(in the rows, 128 means zero)
One turn sends every row of this set to another row. A few are shown first. Where does it send the rows asked after them?
Q364: [123 155 113 129 137 150 118 113 154 126 119 127 142  96 107 148]
Q381: [134 154 133 146  86 127 127 139 117 100 167 119 125  99 133 115]
Q757: [139 134 139 135 125 140 108 171 119 108 132 119 110 126 142 105]
Q840: [137 135 146 144 120 127 122 164 144 113 129  99 132 140 144 135]
Q271: [134 136 134 110 130 122 122 156 124 102 145 113 122 131 165 132]
Q282: [133 154 137 154  83 125 132 138 127 103 163 111 133 104 130 124]
Q331: [122 156 106 111 141 148 117 110 141 120 128 136 136  90 119 144]
Q929: [123 154 108 121 140 160 116 122 139 121 118 128 133 104  96 122]
Q483: [146 144 109 142 127 132 118 155 102  97 147  96 134 117 162 149]
Q124: [149 143 111 154 124 145 107 165  96  99 141 103 125 113 148 129]
Q533: [131 154 133 140  86 121 133 133 122  99 169 114 133 102 139 129]
Q29: [124 155 110 126 138 157 110 119 139 124 120 137 130  88 106 129]
Q43: [148 143 116 165 121 139 115 161 113 103 136  89 138 123 146 146]
Q744: [120 155 103 102 145 152 122 114 136 116 128 130 135 104 111 132]
Q143: [122 155 110 118 140 151 126 115 151 122 120 118 144 111 103 142]

Q757 moves to Q271
Q282 moves to Q381
Now find these:
Q29 moves to Q331
Q143 moves to Q929
Q483 moves to Q43

One turn sends every row of this set to another row. A few are shown first. Where does it send the rows asked after them?
Q181: [103  89 112 145 113 117 110 151 125 127 122 160 105  84 148 125]
Q668: [114 106 123 147 110 135  81 132 111 105 103 167 127  98 148 133]
Q872: [112 118 104 156 143 115 127 101 126 112  99 122 142 107 162 109]
Q818: [122 105 145 127 126 117 124 131 107 116 151 149 121 137 146 158]
Q550: [113  93 127 143 120 148 108 140 120 114 119 172 134  87 140 136]
Q753: [113 108 137 117 120 112 111 117 109 120 130 136 105 142 134 160]
Q191: [129 109 143 129 128 118 117 124 110 119 144 135 104 143 146 161]
Q387: [129 124 112 122 111 114  82 121 111 113 100 136 107 128 138 147]
Q990: [ 93 107 149 121 123 124 112 121 109 117 134 173 127 123 139 141]
Q270: [118 126  98 148 152 125 128 113 147 112 109 110 130 120 153 125]
Q676: [129 101 135 169 121 129 110 119 133 127 118 174 110 102 162 121]
Q162: [146 123 132 155 125 122 116 108 123 129 122 134  87 121 158 145]
Q92: [110 123 103 155 147 119 126 116 142 117  93 121 137 116 162 113]
Q504: [126 125 109 131 107 118  77 128 107 106  95 137 123 122 147 143]
Q802: [104 121  98 153 148 124 128 135 133 114 104 110 132 104 164 120]
Q667: [117 126  96 149 145 124 119 133 135 105  95 122 149 113 160 121]
Q598: [142 111 112 160 151 122 103 105 120  98 135 142 148 102 162 132]
Q953: [100 104 149 123 122 113 116 118 101 123 138 142 112 136 142 155]
Q182: [144 123 131 167 124 122 120 101 131 130 115 144  98 118 164 138]
Q313: [133 111  96 128 117 108 122 149 128 126 134 135  89 113 141 145]
Q98: [106  83 143 146 126 129 107 137 119 136 118 158 119  84 153 122]
Q254: [103 105 157 132 132 124 117 128 109 122 148 166 121 122 156 135]
Q318: [129 103 133 115 123 102 124 131 118 122 139 142 110 140 138 158]
Q613: [ 92 101 101 140 143 116  90 110 108 104 124 119 129  90 146 130]
Q290: [107 114  90 156 144 123 134 123 126 108 120 116 135 104 163 111]
Q458: [114 101 140 116 121 102 122 124 116 124 139 157 121 143 137 150]
Q278: [115 116  90 144 139 114 116 125 124 101 105 123 152 113 160 109]
Q150: [116 120  98 139 152 113 117 130 139 113 110 101 132 115 158 120]
Q108: [104 102 147 119 125 113 125 139 109 121 142 171 129 112 145 141]
Q797: [117 105  90 136 115 109 124 153 130 128 132 134  92 104 147 136]
Q424: [116  93  95 142 144  92 122 105 145 125 130 145 129 100 145 116]
Q829: [122 127 103 141 149 117 122 117 134 107  97 107 142 110 154 133]
Q241: [114  90 135 147 125 139  96 128 134 126 118 177 127 111 147 114]

Q318 moves to Q191
Q313 moves to Q162
Q818 moves to Q953
Now find these:
Q797 moves to Q182
Q254 moves to Q990
Q598 moves to Q613
Q667 moves to Q802
Q150 moves to Q270
Q676 moves to Q668
Q550 moves to Q98
Q872 moves to Q278

